128 stands for zero in the data rows.
Here is a table of points, one per row:
[117 126 140 135  99 107 109 120 138 121 154 149 100  81 138 142 113 142
  94 133 119 117 120 103 120 128 104 147  93 125 134 146 114 117 137 167
 128 146 124  96 121 131 150 175 125  85 114 154]
[143 129 129 107 131 110 129 104 130 136 132 125 183 144 111 153 121 124
  87 132 110 136 147  92 139 130 158 146 123 112 154 130 136 151 125  64
 142 114 139 149  94 117 117 112 114 128 124 112]
[142 164 108 132  98 116 103 126 111 117 166 160 103  98 150 145 127 100
  89 105 145 128 110 124 138 136 110 131  93 136 143 117 147 139 150 160
 123 143 102 139 157 110 141 131 140  81 100 153]
[ 74 111 139 115 134 183 171 161  87 124 103 136 119 141 162 114 182 116
 163 116 128 109 114 130 126 127 151  68 158 172  99 110 104  97 124 133
 112 102 144  97 114 116 154  79 120 158 154 113]
[156 164 127 137  97 113 125 111 131 102 155 141 102  67 147 145 138 154
 103 142 140 115 133 130 130 126 105  98 113 124 138 132 143 141 148 158
 112 158 118 158 154 127 142 113 124  94 137 171]
[142 117  98 106 146  99 116 122 153 124  98  83 162 155 116 138  95 119
 170 124 130 147 138 120 154 134 154 156 143 111 121 151 144 142 106 120
 149 117 157 136 141 114 120 108 119 114 160 112]
[ 93  85 147 136 147 152 161 153  78  93  81  89 100 182 132 115 172 125
 121 112 130 134 108 144 147 135 137  93 165 161 112 116 124  81 114 160
  97 152 109 126 111 128 107 148 127 166 152 174]
[ 76  94 131 123 131 175 160 180  94 126  98 130 104 146 115 126 177 133
 160 128 141 127 103 141 108 109 148  85 149 154 122 126 103 109 132 138
  95 117 111  97 131 142 132 100 148 188 145 145]
[105  98 132 126 135 191 178 142  80 114  94 112 110 146 130 130 154 120
 135 112 122 126  99 153 118 148 152  86 151 172  73 112 115 100 124 146
  96 133 120 103 126 132 103 104 130 177 116 124]
[120 123 156 125 103 119 137 126 168 105 170 153 120 110 146 137  99 133
  97 134 122 134 126 129 127 121  73 125 122 101 146 132 130 123 163 140
 129 140 132  93  96 145 152 157 132 102  85 126]
[164 104  94 115 156 113 105 103 146 147 108 105 168 151 126 146  97 138
 145 128 111 133 141 136 126 110 151 146 138 111 123 127 108 144 111 110
 142  98 124 139 140 139 121 107 131 124 145 104]
[144 138  86 108 169 112 109 101 162 142 123  77 124 138 116 101 131 135
 171 118 110 140 114 141 113 111 146 140 151 107 131 147 142 145  96 117
 170 119 115 125 142 127 104 116 118 114 142 109]
[157 167 153 169  79 147 107 149  86 163 160 165 139  89 112 137 140 147
 166 115 118  92 166 140 123 139  81 160 121 164 143 142 134  79 160 122
 123 177 113 164 145 114  97 112 126 145 131 159]
[ 77 101 132 138 139 178 152 177 106  89  89 127 105 151 121 141 168 136
 127 126 116 144  91 137 136 144 151  74 145 175 108 127 114  80 110 142
  88 141 112 116 116 101 119 134 129 182 146 116]
[ 84  92 170 118 147 148 159 169 101  87  93 126 113 143 118 133 183 109
 136 116 141 139 107 141 100 146 156  79 167 168 106 118 113 103 132 149
 100 130 102 111 137 130 116 124 122 171 169 137]
[161 156 152 176 103 144 108 131 106 148 171 168 135  85 106 129 135 125
 145 110 136 105 156 147 125 151  84 130  87 172 137 153 148  89 148 111
 124 165 102 171 138 122 114  74 112 127 142 176]
[183 150 157 166  86 136 110 122  92 122 172 151 116 109 145 137 142 144
 159 121 151 103 157 131 139 149  97 143  93 187 147 167 149 113 143 145
 118 175  98 177 143 136 113  87 127 131 126 146]
[180 113  86 120 148 105 106 118 139 141 118  95 145 164 102 117 126 139
 152 152 131 153 127 112 144  98 135 161 155 112 123 107 140 136  92  84
 131 116 138 118 147 135 128 120 149 123 158  95]
[164 139  92 114 145 128 100  99 129 142 116  86 124 152  94 121  90 129
 164 127 126 118 126 140 118 119 150 128 154 107 144 125 138 147  79 115
 138 112 146 109 134 136 104 122 136 101 158  85]
[ 91 106 156 101 150 166 173 152  97 103 102 130  78 153 146 143 168 135
 138 145 126 141 114 156 121 119 170  78 155 161 103  97 108  94 116 151
  82 123 109 109 116 104 117 103 128 174 142 149]
[131 121 140 105 169 139 114 110 133 144 128 129 167 117 130 150 122 135
  93 119 137 149 138  91 114 132 122 139  95  93 140 139 114 143 135  76
 152  94 172 195  90 143 136 123 144 139 114 117]
[159 142  73 115 169 128 113 132 169 151 124  94 151 163  96 114 116 128
 180 132 135 102 143 133 124 119 158 125 159  93 140 129 123 143  91 136
 176 115 133 120 150 106 115 138 122 135 126 113]
[157 145 109 135 153 107 100 127 143 135 126  83 178 154 128 154 123 116
 128 137 131 129 156 130 125 118 148 161 141 113  98 117 109 145 127  99
 130  84 142 139 135 110 126 127 141 126 147 114]
[119 136 176  97 115 109 110 100 171 127 118 151 129  99 133 103 124 112
  99 125 110 129 147  85 120 124 110 140 107 116 120 100 133 149 149  93
 124 119 139 155  91 116 108 139 138 111  91 123]
[ 94 131 161 128  94 117 123 110 140 123 146 159 131 107 134 122 101 119
 104 124  93 124 126 118 136 132  74 141  89 107 136 130 123 145 131 136
 120 128 110  95 130 123 172 168 125 117  77 126]
[146 144  84 115 147 143  98 132 134 128 121 105 153 160 105  82  99 133
 169 150 130 122 123 135 102 118 156 144 146  97 112 141 142 136  75 118
 169 122 126 124 141 128  88 122 129 102 128  92]
[156 130 111 138 146 119 122 117 161 164 118  90 178 155 129 121 120 130
 135 127 133 133 126 111 136 132 166 151 130  93 132 119 124 131 116  87
 157 128 125 152 128 133 134 120 128 128 162  98]
[113 141 165 151  81  84 121  97 130 104 134 166 117 110 141 113 102 131
  95 106 120 131 113 106 139 144 121 117  92 112 137 126 119 146 163 133
 144  97 135  88 136 128 130 168 130 124  91 126]
[108 137 128 114  82 102 121  94 145 120 139 169 117 113 154 140 123 127
 100 129 149 116 108 132 129 139  82 136 106 106 130 146 139 131 143 151
 129 124 123 101 104 129 169 193 141 120  95 143]
[139 161 118 111 113 103 116 137 106  96 157 161  93  76 145 129 136 122
  97 127 125 105 138 141 142 126  88 160 106 119 135 123 113 150 156 159
 133 175 131 158 136 138 146 124  99 129 130 160]
[140 184 126 152 105 102 132 136 104 140 153 168 115 102 146 146 108 151
 121 139 139  93 145 140 138 131  72 116 102 180 139 158 140 136 152 143
 120 168 112 177 147 145 102  81 113 137 136 170]
[ 72  97 137 146 166 181 169 164 104 120  86 140  96 153 128 128 188 140
 144 116 133 129 123 131 113 142 144 106 167 165 118 129 122 121 130 145
  73 111 146 107 147 125 137  99 118 168 151 119]
[157  98 112 134 155 105 101 124 161 147 112 120 172 140 101 155 104 131
 112 131 157 133 156 149 122 114 162 165 132 127 118 120 120 160 109  94
 150 110 142 124 122 140 133 115 148 119 145 101]
[109 117 156 108 116 113 136 117 148 132 133 120 137 131 116 126 115 131
  86 138 137 144 142 106 117 120  99 142  94 109 147 110 116 124 161  77
 131  87 154 200 106 127 158 143 120 119  80  99]
[138 132 126 118  88 103 118 116 138 132 165 150 122 112 117 119 117 131
  90 148 119 135 109 112 136 123  83 128  96 123 142 129 138 131 166 176
 129 139 133  95 114 128 148 154 119 119  88 143]
[113 170  87 108 167 165 121 135 143 139 142  89 120 160  90  48 109 120
 175 129 139 114  95 148 159 101 169 145 176 132 136 151 117 138  97 123
 159 134 113 175 148 133 123 161 137  81 114 104]
[157 112 108 121 160 117  87 128 159 148 143 104 136 151 113 113 105 110
 147 138 127 143 156 130 140 101 156 132 142 106 114 141 133 161  86 119
 152 123 147 118 148 140  90 135 120 119 164  94]
[109 133 161 159  92 115 159 107 150 115 134 158 121 104 147 103 116 129
  99 116 114 164 117 129 117 131 105 126  89  88 154 118 115 156 136 106
 108 152 144 104 122 128 147 160 143  96  79 154]
[ 91  87 164 108 150 171 181 181 101 119  74 124 113 149 127 148 176 124
 134 112 126 125 105 151 128 129 168  98 144 185 106 122 127  89 106 147
 101 131 108 101 144 149 114 140 140 184 135 146]
[156 131 102 139 171  98 121 121 132 170 127  88 148 140 114 139 112 143
 162 123 144 149 129 122 125 105 155 138 150  83  99 130 127 131  90 127
 157 116 128 135 140 140 104 131 118 107 142  87]
[153 139  98 133 151 127 137 106 157 154 119 111 189 156 135 136 112 135
 121 125 128 151 165 122 126 141 149 157 134 103 144 106 131 140 132 101
 141 109 148 160 127 141 134 128 131 118 183 105]
[122 151 124 133  83 106 117 133 132 125 160 157  88  88 153 136  94 121
 103 116 124 153 109 112 122 131 108 132 104 113 134 121 167 145 156 154
 118 138 128 109  97 124 168 162 116 123  87 144]
[111 131 156 148 101 110 143 107 125 122 144 151 128  81 156 126 109 121
 112 137 134 142 123 103 143 141  84 156 124 117 146 108 136 134 163 145
 142 119 115  81 111 120 151 170 141  98  97 153]
[104 136 157 138 112 124 134 103 137 132 136 155 107 105 120 132 118 111
 105 135 106 125 137 114 133 135 113 131  87  97 142 121 155 134 166 131
 125 132 137  88  95 130 155 158 120 101  94 127]
[131 110  82 123 149  96 104 111 150 154 134  84 165 148 125 139 121 125
 152 134 128 127 166 143 133 139 163 145 156 101 124 136 129 139 103 105
 139 105 167 130 149 132 107 127 134 127 142 106]
[146 146 131 166  79 108 115 128 120 119 152 156  83  89 148 136 118 108
 109 162 121 101 115 138 129 146  89 137 122 139 159 126 127 130 146 159
 138 155 126 171 146 128 151 110 110 124 117 158]
[110  80 139 108 160 181 179 180  92 110  88 126 113 148 156 109 168 127
 121 145 122 107 109 137 114 120 156  74 147 167 107 137 123  99 120 141
 100 118 117  82 109 126 119  96 134 159 155 132]
These points spread out most along one direction. Take the direction at right angles to it along which they spread out most. Then take the direction at right angles to both along which they spread out most. Go by this last direction. How far along it is each point below, from 0 to 99? 50 is the average, and the first point above lies past it. One standard deviation of the points above along it is 16.
[142 164 108 132  98 116 103 126 111 117 166 160 103  98 150 145 127 100
  89 105 145 128 110 124 138 136 110 131  93 136 143 117 147 139 150 160
 123 143 102 139 157 110 141 131 140  81 100 153] 42
[120 123 156 125 103 119 137 126 168 105 170 153 120 110 146 137  99 133
  97 134 122 134 126 129 127 121  73 125 122 101 146 132 130 123 163 140
 129 140 132  93  96 145 152 157 132 102  85 126] 69
[ 94 131 161 128  94 117 123 110 140 123 146 159 131 107 134 122 101 119
 104 124  93 124 126 118 136 132  74 141  89 107 136 130 123 145 131 136
 120 128 110  95 130 123 172 168 125 117  77 126] 70
[144 138  86 108 169 112 109 101 162 142 123  77 124 138 116 101 131 135
 171 118 110 140 114 141 113 111 146 140 151 107 131 147 142 145  96 117
 170 119 115 125 142 127 104 116 118 114 142 109] 46
[157 145 109 135 153 107 100 127 143 135 126  83 178 154 128 154 123 116
 128 137 131 129 156 130 125 118 148 161 141 113  98 117 109 145 127  99
 130  84 142 139 135 110 126 127 141 126 147 114] 50
[131 121 140 105 169 139 114 110 133 144 128 129 167 117 130 150 122 135
  93 119 137 149 138  91 114 132 122 139  95  93 140 139 114 143 135  76
 152  94 172 195  90 143 136 123 144 139 114 117] 60
[146 146 131 166  79 108 115 128 120 119 152 156  83  89 148 136 118 108
 109 162 121 101 115 138 129 146  89 137 122 139 159 126 127 130 146 159
 138 155 126 171 146 128 151 110 110 124 117 158] 32
[156 131 102 139 171  98 121 121 132 170 127  88 148 140 114 139 112 143
 162 123 144 149 129 122 125 105 155 138 150  83  99 130 127 131  90 127
 157 116 128 135 140 140 104 131 118 107 142  87] 47
[111 131 156 148 101 110 143 107 125 122 144 151 128  81 156 126 109 121
 112 137 134 142 123 103 143 141  84 156 124 117 146 108 136 134 163 145
 142 119 115  81 111 120 151 170 141  98  97 153] 67
[139 161 118 111 113 103 116 137 106  96 157 161  93  76 145 129 136 122
  97 127 125 105 138 141 142 126  88 160 106 119 135 123 113 150 156 159
 133 175 131 158 136 138 146 124  99 129 130 160] 36
[156 164 127 137  97 113 125 111 131 102 155 141 102  67 147 145 138 154
 103 142 140 115 133 130 130 126 105  98 113 124 138 132 143 141 148 158
 112 158 118 158 154 127 142 113 124  94 137 171] 33
[ 76  94 131 123 131 175 160 180  94 126  98 130 104 146 115 126 177 133
 160 128 141 127 103 141 108 109 148  85 149 154 122 126 103 109 132 138
  95 117 111  97 131 142 132 100 148 188 145 145] 52
